50 stands for zero in the data rows.
Some points:
40 30 36 36 46 49 35 65 66 70 50 33 46 42 54 63 60 55 50 54 53 38 52 56 65 53 46 42 67 48 39 52 57 44 66 56 49 61 56 66 31 63 48 34 47 33 39 40
49 64 52 61 60 51 45 50 35 70 45 46 52 60 44 52 51 43 43 41 48 36 36 52 34 55 43 58 31 64 55 62 51 58 47 56 44 48 62 60 65 46 72 47 26 55 59 49
62 32 49 55 53 35 45 46 63 46 62 43 44 56 48 35 41 39 42 61 47 50 57 52 49 46 69 69 41 63 53 36 42 28 57 59 44 62 68 45 47 45 58 53 50 53 55 47
42 36 47 42 57 57 42 58 45 29 51 43 41 42 51 33 47 36 51 49 63 49 40 53 33 62 59 35 56 37 42 58 40 44 39 61 35 30 41 50 59 43 45 61 44 47 31 54
28 52 44 52 36 38 45 20 52 56 55 59 46 50 39 50 40 59 64 51 53 51 25 37 60 54 30 33 66 64 59 57 42 42 52 59 46 70 54 50 41 49 50 65 48 56 52 48
62 76 46 43 40 43 35 63 51 44 49 26 51 45 35 49 46 26 55 52 60 56 48 50 50 40 43 50 59 55 53 74 64 49 69 47 74 52 42 51 43 46 40 61 38 62 46 59
57 69 43 42 44 21 42 44 59 46 59 55 53 45 41 58 36 54 62 57 47 46 45 43 31 46 57 68 68 52 63 62 51 64 38 57 50 53 64 69 56 56 54 55 61 44 49 34
54 47 43 52 35 42 72 57 47 56 47 50 66 39 55 39 55 59 43 55 33 47 29 50 52 67 44 42 64 41 68 60 57 56 56 62 74 61 53 47 39 42 64 42 47 38 33 71
65 57 56 35 64 60 49 60 72 45 44 58 62 44 33 39 34 37 39 51 51 36 35 49 60 54 37 62 66 38 43 45 57 45 48 56 47 42 31 56 35 44 49 39 54 20 50 58
38 41 52 43 49 54 58 58 44 48 48 68 56 59 53 68 40 54 51 43 44 63 58 62 78 36 55 50 37 57 46 67 61 46 51 62 51 44 43 52 71 55 33 46 49 60 49 46
63 50 52 38 40 58 70 45 61 49 49 40 42 71 42 43 49 53 48 59 45 35 39 44 37 54 54 53 39 36 36 55 56 65 49 53 57 65 58 38 30 43 35 50 63 63 36 44
68 33 51 44 39 35 37 47 47 62 41 52 48 49 52 57 54 40 55 48 46 32 56 48 44 35 38 50 53 43 63 51 52 40 49 53 42 55 47 41 51 26 47 58 50 69 47 44
64 71 46 50 46 37 37 54 44 43 44 55 45 64 57 45 37 56 47 46 54 42 56 47 68 40 51 49 35 28 38 40 29 46 41 46 53 55 52 48 64 72 61 45 55 50 58 52
36 61 67 54 37 58 42 62 36 50 43 52 61 42 54 51 51 51 48 61 45 41 71 59 55 44 55 52 42 52 25 39 55 43 39 54 52 44 55 49 46 64 56 57 52 58 30 58
58 37 69 76 48 60 39 48 38 48 54 29 22 43 57 70 57 84 46 51 37 47 38 61 37 42 50 54 55 66 56 67 56 46 57 43 40 54 38 69 52 31 48 57 34 46 44 51
45 46 47 39 45 43 63 38 45 47 55 58 48 51 59 16 61 40 57 44 58 61 43 41 42 45 41 61 38 41 33 58 55 57 35 36 54 41 38 54 63 41 53 34 55 39 57 51
57 60 47 48 46 47 54 33 52 46 59 43 60 28 60 46 46 37 60 44 41 39 61 49 44 71 56 27 65 54 52 48 55 46 67 56 29 61 42 51 48 48 52 31 61 50 63 54
52 55 71 42 54 69 58 68 45 47 38 54 52 50 40 41 49 62 58 48 45 50 74 51 75 43 52 44 47 52 37 67 26 54 59 37 59 49 65 45 32 45 70 53 66 56 57 52
43 35 63 64 44 48 47 48 29 54 58 47 50 52 44 43 55 41 54 50 60 44 49 56 70 65 54 57 65 41 46 45 56 58 44 43 42 51 53 23 55 43 31 69 29 39 70 40
39 51 54 74 63 33 37 46 39 51 43 47 40 73 37 47 49 43 53 45 40 64 60 42 47 45 58 65 42 43 60 36 37 54 54 57 54 36 43 57 57 70 62 35 72 53 56 68
52 42 38 64 43 57 43 59 76 40 48 70 56 51 77 61 57 38 77 46 54 55 62 65 66 48 40 57 45 61 32 58 57 60 42 54 44 44 42 36 37 68 48 60 48 52 46 46
56 45 44 33 43 44 51 46 51 41 35 44 44 38 46 42 39 53 57 36 70 72 55 33 40 50 53 48 45 56 39 50 76 56 32 55 44 29 35 35 40 40 56 42 30 53 65 59
61 62 58 34 38 48 61 64 55 44 54 53 46 54 59 49 59 56 48 41 69 85 39 62 28 63 42 60 52 57 40 41 46 45 48 65 38 51 27 60 49 44 43 49 36 43 62 58
41 42 34 40 67 66 51 59 31 49 47 53 71 45 47 45 46 59 77 55 46 57 49 49 57 38 55 58 35 55 62 42 36 56 49 48 47 55 47 43 60 64 38 44 50 49 48 54
41 35 44 58 62 57 68 64 44 59 49 66 53 39 41 56 38 53 57 79 46 37 68 55 48 49 57 48 54 39 35 55 32 48 50 39 71 44 34 55 46 65 59 46 33 73 49 40
45 46 39 49 55 36 38 29 63 47 56 45 61 50 52 63 78 68 36 51 53 33 57 53 48 51 54 60 49 52 75 66 40 47 50 38 45 46 45 65 51 59 49 50 40 44 44 68
52 45 61 63 58 62 64 56 51 51 39 59 64 40 56 42 65 49 44 63 57 51 50 29 70 38 56 57 46 50 38 50 45 66 67 55 35 50 41 62 60 67 48 64 49 71 39 29
47 58 51 53 69 63 33 53 55 66 59 32 56 57 56 37 50 54 29 45 32 49 65 59 53 40 50 41 57 43 47 37 47 64 41 47 64 51 52 52 51 33 46 51 34 61 43 46
39 37 49 51 43 53 49 53 59 70 60 51 51 30 48 53 40 60 42 52 32 55 46 66 50 64 41 57 39 29 65 55 57 52 68 47 49 49 44 40 42 57 58 72 55 57 52 41
37 36 48 47 58 51 45 19 57 33 34 57 52 59 59 65 48 48 59 42 50 40 53 56 34 53 55 63 55 53 55 28 48 47 68 40 69 53 57 57 62 54 53 57 61 48 47 58
56 62 51 51 53 42 59 53 55 59 50 36 63 46 48 53 62 43 36 38 47 54 23 54 36 25 67 34 40 53 49 55 51 52 58 44 52 44 63 35 35 46 44 38 47 47 66 39
61 25 49 48 31 54 47 51 40 39 49 45 50 55 53 47 30 52 29 59 61 58 62 59 37 53 35 38 50 66 53 47 46 57 53 37 32 44 49 47 41 49 40 48 53 45 37 44
44 72 42 44 56 47 48 40 42 50 53 54 46 65 52 49 62 61 47 27 33 47 67 36 44 58 51 54 54 55 61 43 39 34 50 57 48 41 42 38 57 56 50 49 51 38 37 32
64 37 73 39 58 66 40 50 54 56 66 45 62 46 44 62 62 51 46 57 38 48 47 39 48 51 40 34 50 45 52 47 52 47 51 33 59 33 67 43 66 54 61 56 39 61 54 43
39 48 58 72 28 71 48 58 68 54 38 68 63 50 43 44 47 45 55 39 64 62 61 44 55 53 56 58 62 46 51 48 45 47 37 38 40 52 43 51 64 65 40 35 45 49 38 54
51 67 34 55 63 44 50 64 41 33 46 59 52 72 42 58 57 46 37 50 30 66 43 41 51 48 58 38 50 44 36 46 66 57 58 40 47 61 64 44 56 22 59 48 66 51 65 59
61 69 47 47 56 43 43 42 49 47 44 64 26 54 74 38 42 35 55 59 58 47 44 31 44 50 63 54 52 38 58 49 60 35 58 45 42 35 72 58 33 52 39 43 46 54 66 59
41 52 38 70 57 42 59 43 46 50 78 45 42 69 59 53 51 58 62 50 74 43 55 54 64 47 42 57 51 54 53 32 56 41 47 54 48 28 61 45 51 51 55 38 74 60 40 51
38 53 50 43 42 59 60 52 66 56 62 46 33 52 51 63 56 32 53 42 60 59 44 49 54 49 65 44 36 62 49 29 52 62 46 43 47 57 27 53 58 38 56 55 52 25 43 57
36 50 51 64 51 53 55 40 56 45 45 44 43 60 57 51 50 59 60 77 67 57 65 40 38 46 43 42 43 37 62 46 45 39 42 58 52 54 56 52 62 46 44 57 50 41 67 36
60 56 44 37 48 60 67 54 38 58 40 34 50 49 44 55 57 49 31 48 28 54 23 61 57 71 60 50 56 58 59 47 47 41 29 45 61 65 48 64 33 42 55 58 62 47 65 46
30 50 68 38 60 51 50 60 37 42 59 42 35 32 70 56 48 55 36 38 44 42 45 51 52 48 45 46 48 64 57 39 45 52 38 58 53 51 55 45 67 48 35 38 43 50 61 64
58 58 50 46 64 40 50 39 57 58 46 68 39 50 37 45 52 64 54 48 60 44 55 60 38 45 45 39 61 58 60 50 67 47 43 49 49 68 57 56 62 77 55 58 73 42 50 58
69 51 45 65 50 55 67 39 40 48 50 62 56 31 31 66 46 44 46 52 55 58 49 54 56 63 37 45 35 49 45 59 48 62 60 60 72 59 65 46 34 34 42 51 59 46 37 37
There is one direction along which these points spread out most. Take the direction at right angles to it along which they spread out most. Go by this last direction. How far along it is each point below, from 0 to 99? 50 is the average, and the first point above lies past it. One standard deviation of the points above along it is 16.
45 46 39 49 55 36 38 29 63 47 56 45 61 50 52 63 78 68 36 51 53 33 57 53 48 51 54 60 49 52 75 66 40 47 50 38 45 46 45 65 51 59 49 50 40 44 44 68 -> 41
37 36 48 47 58 51 45 19 57 33 34 57 52 59 59 65 48 48 59 42 50 40 53 56 34 53 55 63 55 53 55 28 48 47 68 40 69 53 57 57 62 54 53 57 61 48 47 58 -> 33
61 25 49 48 31 54 47 51 40 39 49 45 50 55 53 47 30 52 29 59 61 58 62 59 37 53 35 38 50 66 53 47 46 57 53 37 32 44 49 47 41 49 40 48 53 45 37 44 -> 56
41 35 44 58 62 57 68 64 44 59 49 66 53 39 41 56 38 53 57 79 46 37 68 55 48 49 57 48 54 39 35 55 32 48 50 39 71 44 34 55 46 65 59 46 33 73 49 40 -> 82
57 60 47 48 46 47 54 33 52 46 59 43 60 28 60 46 46 37 60 44 41 39 61 49 44 71 56 27 65 54 52 48 55 46 67 56 29 61 42 51 48 48 52 31 61 50 63 54 -> 42
52 55 71 42 54 69 58 68 45 47 38 54 52 50 40 41 49 62 58 48 45 50 74 51 75 43 52 44 47 52 37 67 26 54 59 37 59 49 65 45 32 45 70 53 66 56 57 52 -> 79
39 37 49 51 43 53 49 53 59 70 60 51 51 30 48 53 40 60 42 52 32 55 46 66 50 64 41 57 39 29 65 55 57 52 68 47 49 49 44 40 42 57 58 72 55 57 52 41 -> 75
56 45 44 33 43 44 51 46 51 41 35 44 44 38 46 42 39 53 57 36 70 72 55 33 40 50 53 48 45 56 39 50 76 56 32 55 44 29 35 35 40 40 56 42 30 53 65 59 -> 32
56 62 51 51 53 42 59 53 55 59 50 36 63 46 48 53 62 43 36 38 47 54 23 54 36 25 67 34 40 53 49 55 51 52 58 44 52 44 63 35 35 46 44 38 47 47 66 39 -> 53
38 53 50 43 42 59 60 52 66 56 62 46 33 52 51 63 56 32 53 42 60 59 44 49 54 49 65 44 36 62 49 29 52 62 46 43 47 57 27 53 58 38 56 55 52 25 43 57 -> 39
52 45 61 63 58 62 64 56 51 51 39 59 64 40 56 42 65 49 44 63 57 51 50 29 70 38 56 57 46 50 38 50 45 66 67 55 35 50 41 62 60 67 48 64 49 71 39 29 -> 72
